[[129 128 128 117 126 121 134 144 128 120 137 123 130 121]
 [128 128 128 116 126 121 134 145 129 119 137 123 129 122]
 [120 130 130 116 124 122 131 149 138 115 134 121 127 123]
 [120 130 130 124 126 126 127 138 138 120 129 124 127 127]
 [140 123 140 128 137 140 121 130 134 135 134 122 143 120]
 [121 129 127 139 127 133 122 114 131 133 117 133 123 136]
 [122 130 125 117 123 118 135 145 130 116 134 124 124 125]
 [115 132 122 120 120 116 135 141 132 115 129 127 118 129]
 [101 137 113 114 111 102 143 151 131 103 127 128 105 133]
 [136 125 136 121 133 132 126 139 133 127 137 121 139 119]
 [120 130 126 133 125 127 126 123 131 127 121 131 122 134]
 [121 129 131 123 127 127 127 140 138 120 130 123 128 125]] --> 121

[[130 120 139 120 139 120 120 139 130 139 130 130 120]
 [119 135 137 135 137 135 135 137 118 137 118 119 135]
 [143 103 141 102 141 102 101 141 144 141 145 144 101]
 [136 112 140 111 140 111 111 140 137 140 137 136 111]
 [128 123 138 123 139 123 123 138 128 139 128 128 123]
 [130 120 139 119 139 119 119 139 130 139 131 130 119]
 [107 150 135 152 135 152 152 135 106 135 105 106 152]
 [123 130 138 130 138 130 130 138 123 138 122 123 130]
 [134 114 140 114 140 114 113 140 135 140 135 135 113]
 [112 144 136 145 136 145 145 136 111 136 110 111 145]
 [144 103 141 101 141 101 101 141 144 141 145 144 101]
 [143 103 141 101 142 101 101 141 144 141 145 144 101]] --> 143

[[134 149 150 134 108 134 107 109 150 149 128 107 134]
 [135 143 143 135 113 135 112 113 143 143 128 112 135]
 [136 138 138 136 116 136 116 117 138 138 128 116 135]
 [139 113 112 139 136 139 136 136 112 113 128 136 139]
 [140 104 103 140 143 140 144 142 103 104 128 143 140]
 [137 126 126 137 126 137 126 126 126 126 128 126 137]
 [136 132 133 136 121 136 120 121 133 133 128 121 136]
 [135 144 145 135 112 135 111 113 144 144 128 111 135]] --> 135

[[125 139 123 130 122 126]
 [138 131 128 122 105 126]
 [131 122 126 124 131 129]
 [133 146 130 126 131 127]
 [113 117 126 129 128 126]] --> 113

[[116 112 116 118 126 120 125 120 132 131 133 126 118]
 [135 116 120 125 132 143 127 137 125 130 129 129 122]
 [129 153 135 134 133 144 130 128 136 127 130 153 134]
 [144 135 110 133 139 143 133 152 135 128 127 123 142]
 [128 124 104 134 128 126 130 137 111 125 124 122 121]
 [149 127 133 132 136 152 132 126 128 130 138 141 149]
 [127 139 128 137 129 117 131 128 139 130 132 127 140]] --> 127

[[126 141 129 126 128 125 134 128 135]
 [113 149 133 135 136 132 117 109 126]
 [128 143 132 126 131 132 132 109 132]
 [119 150 125 136 136 132 118 109 131]
 [112 142 133 139 133 132 120 110 126]
 [126 143 125 121 125 126 139 135 137]
 [130 146 128 135 133 126 127 113 135]
 [122 152 131 121 134 130 126 130 135]
 [121 147 130 112 128 136 141 134 140]
 [130 145 127 134 136 129 123 111 132]] --> 130

[[122 127 137 128 111 129 133 118 108 120 127]
 [114 129 124 125 117 132 115 134 105 142 140]
 [120 132 141 139  98 113 138 109 122 127 137]
 [140 126 142 134 142 122 140 122 142 113 111]
 [140 120 125 145 127 139 144 146 145 136 138]
 [130 120 122 119 130 149 129 137 113 120 124]
 [125 134 135 140 134 114 125 127 138 138 129]
 [121 139 109 112 134 120 114 114 140 125 124]
 [109 136 125 126 109 122 119 113 111 131 133]
 [119 135 148 126 128 109 119 110 113 123 117]] --> 119

[[113 127 153 107 136 134 111 143]
 [113 125 155 104 137 135 111 147]
 [113 125 153 104 136 135 112 145]
 [113 125 153 104 136 134 112 145]
 [113 125 155 104 137 135 111 148]] --> 113

[[109 121 133 139 133 136 141 135 131 133 115 109 133]
 [139 106 114 135 106 120 137 127 131 113 115 109 141]
 [117 124 118 140 122 116 114 138 131 133 129 131 138]
 [108 137 138 129 146 138 114 121 131 133 142 142 117]
 [128 117 119 136 144 119 133 134 131 112 123 143 142]
 [126 138 138 120 147 120 139 121 131 113 141 110 120]
 [129 136 116 114 132 115 123 120 131 131 120 144 139]] --> 129
---
[101, 131, 155, 156] ans = 101
[136, 122, 141, 151, 155] ans = 136
[121, 124, 108, 102, 155] ans = 121
[158, 157, 116, 147, 135] ans = 158
[120, 158, 138, 156, 124, 146] ans = 120
[127, 111, 154, 135] ans = 127
---
Input:
array([[137, 129, 131, 131, 107, 149],
       [118, 129, 119, 124, 132, 146],
       [137, 127, 134, 128, 124, 142]])
Output: 132

Input:
array([[106, 132, 117, 134, 145],
       [123, 112, 121, 141, 132]])
Output: 134

Input:
array([[117, 115, 153, 125, 128, 125],
       [116, 121, 156, 126, 127, 126],
       [115, 130, 156, 130, 126, 126]])
Output: 127

Input:
array([[123, 136, 114, 130, 137, 124, 144],
       [119, 134, 111, 128, 137, 126, 145],
       [121, 135, 111, 130, 130, 127, 150]])
Output: 126

Input:
array([[123, 124, 138, 130, 133, 134, 100],
       [125, 126, 118, 135, 106, 122, 136]])
Output: 134

Input:
array([[128, 133, 118, 119, 112],
       [103, 124, 130, 148, 112]])
Output: 119

Input:
array([[121, 125, 114, 122],
       [130, 145, 123, 138],
       [134, 119, 151, 139]])
Output: 123

Input:
array([[119, 126, 146, 110, 134, 133],
       [119, 128, 149, 109, 135, 134]])
Output: 134
---
[148 149 149 148] ⇒ 149

[[125 139 136 144 116 108]
 [154 152 151 143 149 120]] ⇒ 152

[129 142 117 149] ⇒ 142

[[127 126 128 127]
 [121 112 125 120]
 [138 122 152 123]] ⇒ 122

[[105 130 127 113]
 [120 111 141 119]
 [126 141 126 119]] ⇒ 141

[146 157 139 150 149 152] ⇒ 157

[141 117 146 115 146 150] ⇒ 117
---
[[126 130 120 128 131 126 137]
 [105 150 142 153 113 126 132]
 [112 154 131 131 129 140 140]] → 126

[[138 142 137 151 136 132]
 [144 136 143 144 135 137]
 [147 155 137 145 155 138]] → 135

[[134 123 121 124 133 122]
 [125 123 120 124 123 130]
 [152 129 128 129 148 110]] → 123

[[112 136 124 129 137 124]
 [151 118 134 123 114 135]
 [113 135 138 155 120 150]] → 114

[[103 115 125 140 122 136]
 [120 115 137 131 136 100]
 [122 135 114 113 130 112]] → 136

[[115 114 132 121 117 100]
 [136 117 149 152 125 124]
 [133 122 114 102 121 121]] → 125

[[128 132 125 112 124]
 [111 114 125 129 102]
 [132 108 125 131 116]] → 129
---
[[131 107 107 112]
 [137 110 141 136]
 [117 152 130 132]] Answer: 112

[[112 108 134 132 124 131]
 [132 133 139 135 136 137]
 [143 145 105 119 121 115]] Answer: 131

[[129 129 132 133 122]
 [125 108 126  98 144]
 [132 139 136 153 109]] Answer: 122

[[106 108 126 147 135]
 [113 115 127 140 132]
 [132 135 120 110 126]] Answer: 135

[[153 139 124 152 125 126]
 [110 113 141 110 126 127]
 [139 105 140 139 134 133]] Answer: 126

[[153  99 117 122]
 [157  99 126 129]
 [157  99 120 130]] Answer: 122

[[109 140 140 131 137 111]
 [147 110 137 123 136 148]
 [115 139 151 135 145 118]] Answer: 111
---
[[151, 136, 148, 117, 141], [124, 148, 149, 102, 122], [137, 150, 120, 158, 151]] 141
[[125, 132, 126, 108, 115], [124, 131, 126, 107, 115]] 115
[[123, 142, 153, 115, 116], [131, 141, 139, 124, 123]] 116
[[130, 115, 139, 115, 152], [140, 131, 123, 124, 128], [123, 107, 146, 112, 143]] 152
[122, 115, 155, 125, 133] 133
[117, 143, 101, 113, 156] 156
---
((144, 105, 124, 129), (127, 113, 126, 129), (130, 125, 131, 129)) -> 113
((118, 136, 155, 139, 146), (111, 120, 131, 151, 142)) -> 120
((107, 117, 152, 135), (129, 123, 139, 151)) -> 123
((100, 150, 102, 148, 140, 109, 104), (145, 110, 148, 147, 143, 150, 148)) -> 110
((135, 130, 141, 138, 124, 142, 144), (124, 152, 135, 117, 115, 125, 147), (140, 138, 136, 147, 128, 143, 132)) -> 152
((133, 113, 118, 134), (129, 119, 140, 108), (131, 106, 147, 135)) -> 119
